array([[  7, -10,  33,  47,  46,  -8, -19],
       [-22,  17,   3,   8,  -3, -14,   1]]) ans = -3

array([[  6, -20, -14,  14,  23, -33,  36],
       [-22,  15,  28,   5,   4, -48, -39],
       [-15,   0, -32, -14,  24, -15,  12]]) ans = 4

array([[-54,  16,   4, -26],
       [ 15, -27,  15,  13],
       [-30,   9,   6, -22]]) ans = -27

array([[-37, -38, -32, -25,  48,   4, -33],
       [ 10,   2,  27,  20, -38,  15,  29]]) ans = -38

array([[ 34,  52, -23,   1],
       [ 26,  58,  -3,   7]]) ans = 58

array([[-17, -11,  -8,   3,  21],
       [ 24,  32,  18, -29, -18],
       [-29, -18,   9,  54,  23]]) ans = 18
---
[  2 -17   1  49  -4] Out: 1, 49
[-44   7  23 -10 -27  24 -24] Out: -10, 24
[ 30  11   8  45 -48] Out: 8, 45
[-27   7 -15  25   3  58 -17] Out: 25, 58
[ 2 46 -3 33  1] Out: -3, 46
[-24  47  56 -50  10] Out: 56, 56
[-31  50 -39 -37 -26] Out: -39, 50
[-19  28  18 -49  -2 -12  49] Out: -49, 49
---
[  5 -21  57  -1  13  -5 -49] yields 5

[ 49  41  -2  18  23 -32] yields 23

[ 22 -35 -59  43  56] yields 22

[[  6   3  33 -24  16   2 -31]
 [-20 -22  19 -16  -6  17  47]] yields 19

[ 52  22  40  21   1   9 -22] yields 22

[[ 29  27   0   0]
 [-45  23  11 -14]] yields 23

[  0  -1 -43 -20 -19] yields -19

[-20  -9 -24 -47   2  53] yields -9
---
array([[3, 5, 3, 4, 7, 1, 1],
       [0, 2, 2, 2, 4, 4, 4]]) | 5

array([832, 152, 200, 551, 569, 177, 315]) | 152

array([ 17, 159, 238, 206, 133,  73, 153]) | 159

array([201,  87, 235,  44, 224, 243]) | 87

array([5472, 4718, 9332, 6689, 6555, 2263, 5110]) | 4718

array([85, 32, 11, 34,  2]) | 32
---
[-52 -32 -30 -43   6  51 -30] ans = -43

[ 15 -50  32  22  21] ans = 32

[ 29 -22  -4  22   7 -46   3] ans = 22

[[ 18  35  53  15  38  12   0]
 [ -4 -32 -38  15 -29  41  -1]
 [ -4  48 -56  15 -52   4 -26]] ans = 15

[ 15 -18 -13  -4 -16 -52  25] ans = -4

[  4   9  27 -25  57  -3  38] ans = -25
---
[[  9   1  49  -5 -35 -23]
 [-22   0  15  15  -7  32]
 [  2  22   4 -18   0 -18]
 [  7  -4   0  23 -17   8]
 [  6  -8   0  12 -21  21]
 [-27 -22  31  -9  20  16]
 [-19  -8 -20  -4  34  20]
 [-18  16  27  -2   6 -35]] ⇒ -19

[[-53  21 -38   9 -10  24 -12  -1  13   1  16 -49 -15]
 [ 23  -6 -11   1  10  14  26  -9   5 -19 -25   5 -14]
 [-14   6  -9   2  -3   6  -3   0   4   1   4 -13  -4]
 [  5   3  -8 -14   1  11  28   9 -11   5 -22  -9  -7]
 [  2  -2  -6  -2   1   4  10   5  -3  -2 -10   1  -2]
 [ -5  15 -18  37 -40  -2   4 -31  -3 -19  -7 -19  29]
 [-31  18 -32  11  -3  35   1  15   9  -2  16 -46 -35]
 [-37  34 -23  31  -1  29   2   8  -7  -4  21 -36  -9]
 [-26  11 -20   4  -6  13  -5   1   7  -1   9 -25  -8]
 [-52  22 -38  10 -11  25 -10   1  13   0  16 -48 -15]] ⇒ -26

[[-16   9 -12   6 -15 -17  22   0  -2  24  39   3   0  15  36]
 [ 18 -11  16 -10  23  19 -23  -3  11 -27 -43  -2  -2 -19 -41]
 [ 12  10 -12   3 -39   3  20  25  -6  14 -16 -25  22  -1  -6]
 [-15   2  -5   6   1 -12   4  -8  -6  10  32  12  -8  13  27]
 [-11  -4   1   6  12  -5 -12 -13 -10  -4  19  16 -11   9  14]
 [ -8  -8  11  -5  33  -1 -16 -20   8 -13   9  19 -17  -2   1]
 [-15  -6   2   7  17  -7 -16 -18 -14  -6  25  22 -16  12  18]
 [  3  -4   6  -3  12   4  -8  -5   4  -9  -8   3  -4  -5  -9]
 [ 22 -13  16  -7  19  24 -30   1   2 -33 -55  -5   1 -20 -50]
 [  1  -4   6  -4  14   3  -7  -6   6  -7  -4   5  -5  -4  -6]] ⇒ 22

[[-19 -17 -19   1  10 -13  24 -17  -1   2  -8]
 [-22 -15  -8  -3  15  -3   3  -6  -2  -5   1]
 [ -2  13 -11  11  -1 -11 -23 -10  27 -19  16]
 [-10   0  -8  -8   7   0 -15  12   4 -21  10]
 [ -4   7  -6  12  11  -8   5 -19   5  -7   5]
 [ 13  22   6  23   9  -5  -9 -17  14 -24   6]
 [-14   7 -11  12  14 -10 -11 -21  15 -13  17]
 [-38 -45  24  13  31  21 -13  -6  -6  -7  -5]
 [ -6   3 -14  12   9 -13  15 -24   8  -1   3]] ⇒ -38

[[ -7  57  25   1  -6 -42]
 [-28  54  39  11 -17 -26]
 [ 43 -23 -40 -21  23 -10]
 [ 47 -17 -41 -23  25 -17]
 [-24  21  26  10 -14   0]
 [-28   9  24  13 -15  12]] ⇒ -24

[[  2  -9  -1  16  -4   7 -32  -2 -39 -20 -10   9]
 [ 10  -6   5   1   2  11 -17   3  -8 -16 -25  -3]
 [ -7  -1   5  -6  18  -5   2 -11  14   1  14   9]
 [-13  -2  -3  10   4  -8  -9 -10 -18   0  24  15]
 [-15  15 -14   2 -22 -20  37   5   8  34  41  -4]
 [ 19 -10   9   0   5  19 -27   4 -11 -27 -45  -6]
 [-13  -6   1   8  16  -5 -18 -16 -16  -8  22  21]] ⇒ 19
